In the rows, 128 means zero.
The rows of X fall into several groups, and each row is roughly a mix of its group's hidden directions.
X (128 x 10):
[[160 130 120 117 163 130 165 173 162 123]
 [116 116  90 105 159 141 108 133 102  78]
 [124 159 137 102  72 113 126 124 134  86]
 [158  88 165 121 103 120 166 107 116 112]
 [ 82 117 160 142 106 128 106 175 121 111]
 [138 135 111 156 135 100 169 151 149 176]
 [ 54 132 125 141 139 109 148 134 124 145]
 [138 105  80 135 176 142 152 155 137 136]
 [138 134 145  92 117  81 108 176 120 118]
 [182 120 146  88 153 143 140 129 160 130]
 [162  84 121  95 136 135 100 113 161 150]
 [155 156 139 106 155 143 175 137  89 123]
 [ 84 176 149 136 147 104 120 150 144 107]
 [178 144 107 106 100 164 115 109 105 138]
 [136 112 134  94 135 146 127  94 189 113]
 [131 136 122 101 134 109  95 191 148 113]
 [ 92 154 105 146 140 180 120 100 135 147]
 [144 105 133 110 103 108 154 156 145  72]
 [138  94 156 152 136 153 173  91 132 142]
 [ 78 164 129 167 133 132  90 132 118 129]
 [125  89 112 120 147  77 168 143 146 129]
 [103 152 142 182 128 136 176 135 130 114]
 [106  98 150 149 112 123 174 129 134  82]
 [ 98 151 124 109 141 133 173 135  93  88]
 [127 167 160 127 155 108 118 118  96  83]
 [106 121 126 186 120  94 115 103 102 148]
 [116 139 123  87  99 110 123 159 173 100]
 [ 89 144 139 115 163 108  97 165 153 145]
 [121 111 109 133  98 110  64 126 125 157]
 [138 156 108  96  88 118 129 154 145  84]
 [135 158 132 175 107 110 114 141  92 165]
 [162 159 165 115 156 126 165 136 144 100]
 [160 168 116 161 140 139 150  96  92 125]
 [109 159 132 126 148 163 133 131  73  98]
 [128  88  90 100 106 131 168 102 142 137]
 [156 146 160 105 121 123 137  77  89 134]
 [117  92  78 125 109 105 156 126 107 158]
 [169 149 141 139 109 170  97 166 125 127]
 [191 118 110 129 152 104 131 137 140 161]
 [140 123 140  91 109 180 134 152 115  90]
 [ 81 113 137 159 125 128 161 131 173 110]
 [ 87 135 102 109 144  83 140 136 118 169]
 [161  93 146 138 122 159 173  95 132 139]
 [147 145 140 112 157  98 176 117  87 120]
 [111 139 148 179 150 118  75 133 132 120]
 [159  80  80 129 131 148 137 144 152 130]
 [158 143  80 102 106 156  93 146 124 132]
 [123 112 158 165 159 159 140  89 157 127]
 [138 108  96 118 102 139 165 114 165 168]
 [115 127  98 138 108 184 128 150 102 161]
 [112 162 188 126 135 143 125  95 139 108]
 [109 154 126 158 105 137 157 176 101 151]
 [129 153 116  99 186 107 119 111 160 112]
 [115 110 147 167 105  90 113  98  97 149]
 [ 89 121 151 149 121  93 146 171 112 102]
 [128 102 119 129 102 113  67 125 165 145]
 [100 109 110  78 136 125 163 122 137  89]
 [172 139 160 161 162 159 132 116 118 146]
 [104 176 129 135 144 124 128 165  81 117]
 [ 93 147  92 159 147 174 140 110 142 131]
 [104  79 110 102 131 135  99 103 161 110]
 [159 148 137 122 157 146 138 123  66 143]
 [ 88  86  98 142 103 122  94 112 143 140]
 [137  99 167 140  96 148 147 117 137  79]
 [157 126 102 106 186 111 140 144 153 112]
 [129  92  82  92 111 149 162 127 115 113]
 [114 111 163 137 113  89 122  71 135 139]
 [126 100 140 121 111 159 104  82 126 174]
 [ 71 150 162 110 124 109 105 134 116 153]
 [ 86 129  84 136 161 108 108 162 126 119]
 [168 162 159 126 109 165 118 120 152 155]
 [148 139  81  96 149 130 120  94 100 157]
 [139 101 103 123  91 131 106 144 164 173]
 [142  93 151 129  85 141  96 101  95 121]
 [128  96 118 138 126  82 158 117  93 164]
 [ 91  97 121 170 147 114  94 116 130  98]
 [177  80 138 141 128  98 148 124 145 147]
 [144 156 136 109 135 131 172  89  95  99]
 [160 156 156 106 138 120 178 129 129  94]
 [143 104  63 128 147 125  95 114 112 132]
 [ 99 145 126 115 180  82 154 127 124 116]
 [ 77 126 109 147 169 117 142 106  96 118]
 [106 148 175 176 127 119  90 131 126 127]
 [116 174 153 142 110 161  89 147 105 131]
 [134  82 119 137 157 165 111  88 115 147]
 [143 192 124 119 118 116 117 138  83 120]
 [129 121 107 139 115 164 154  65 122 143]
 [109 175 146 111 129 139 120 153 126  73]
 [173 128  94 124 150 159 122 170 152 134]
 [141  84 162 142 101 131 118 134 167 161]
 [ 93 137  80 126 164 119 124 154 147 158]
 [101 136 149 142 161 128 168  86 153 148]
 [129 143 152 102  93  91  81 127 104 125]
 [167 147 147 108 115 136 151 142 185 137]
 [169 111 144 157 110 126 138 156 112  80]
 [152  92 109 111 136 151 107 145  94  84]
 [107 165 132 156 106 160 127 148 109  83]
 [129 145 156 180 112 156 125 131  91 102]
 [177 125 103 122 108 169 111 134  90 124]
 [112  98 114 177 116 104 111 101 116 164]
 [120 158  86 115 109 138 141 155 146  80]
 [103 163 135 158  91 117  90 157 144 117]
 [132 152 149 151 103 100 139 153 184 119]
 [ 95 170 111 111 136 166  89 133 146 141]
 [110 157 159  86 121 150 107 108 107  93]
 [165  98 130 123 133 149 145  82 113 167]
 [113  86 109 152 121 134  85 158 145 158]
 [114  86 129 154 102 142 136 148 182 132]
 [ 93 157 177 139 117 138 105 154 122  97]
 [134 154 136 115  87 122 119 161 119  73]
 [117 130 126  81 125 153 112 127 186 109]
 [149 100  79 145 141 101 160 142 134 158]
 [153 106 102 128  94 156 120  93  99 161]
 [149 108  98 150 162  89 116 143  87 125]
 [186 106 101  96 112 147 117 121 150 120]
 [105  76 133 152 126 127 151 121 174 148]
 [ 94 136 100 162 134 157 112 162 166 129]
 [136 104  78  93 120  97  99 138 104 131]
 [179 120 101 132 116 153 107 104 103 161]
 [127 163 131 145 170  79 138 128 150 154]
 [161 133 124  83 102 110 124 160 166 144]
 [159 119 118  82 155 145 156 121  88 142]
 [136 149 157 145 140  86  98  90 139 159]
 [100 165 120 155 112 158 121 153  81 128]
 [102 151  58 113 127 132 120 125 120 108]
 [169 141 173 114 154 118 129 131 173 128]
 [119 147 179  96 103 155 132 131 106  96]
 [121 108 111  78  87 109 105 160 125 137]]
Here is one row of each group, with its name. Which group are the others in?
[131 133 116 101 110  95 108 143  79  88] => (78)
[157  84 122 104 161 119 144  89 116 149] => (117)
[ 81 170 136 130 129 114 104 169 107 130] => (106)
[117 125  83  85 161 128 159 132 131  98] => (15)

[152  85 119  92 134 121 149 118 177 139] => (117)
[147 118 126 134 109 163  75 143 162 154] => (117)
[126 155 160 154 157  95 157 110 107  97] => (117)
[143  67 121 155 144 138 123 168 125 141] => (78)
[112 180 119 113 138 105  96 168 130 109] => (78)
[130 107 101  82 127 148 166 143 108  92] => (15)
[113  99 109 130 133 165  72 108 108 139] => (117)
[132 188 155 116 137 121  86 125 120 150] => (78)
[103 172 156 122 122 119 151  84 111 101] => (78)
[111 171 130 123 138 135 176 109 169 110] => (78)
[165 168 116 104  88 155 108 143 145 122] => (78)
[155 101 138 101 160 169  99 108 152 118] => (117)
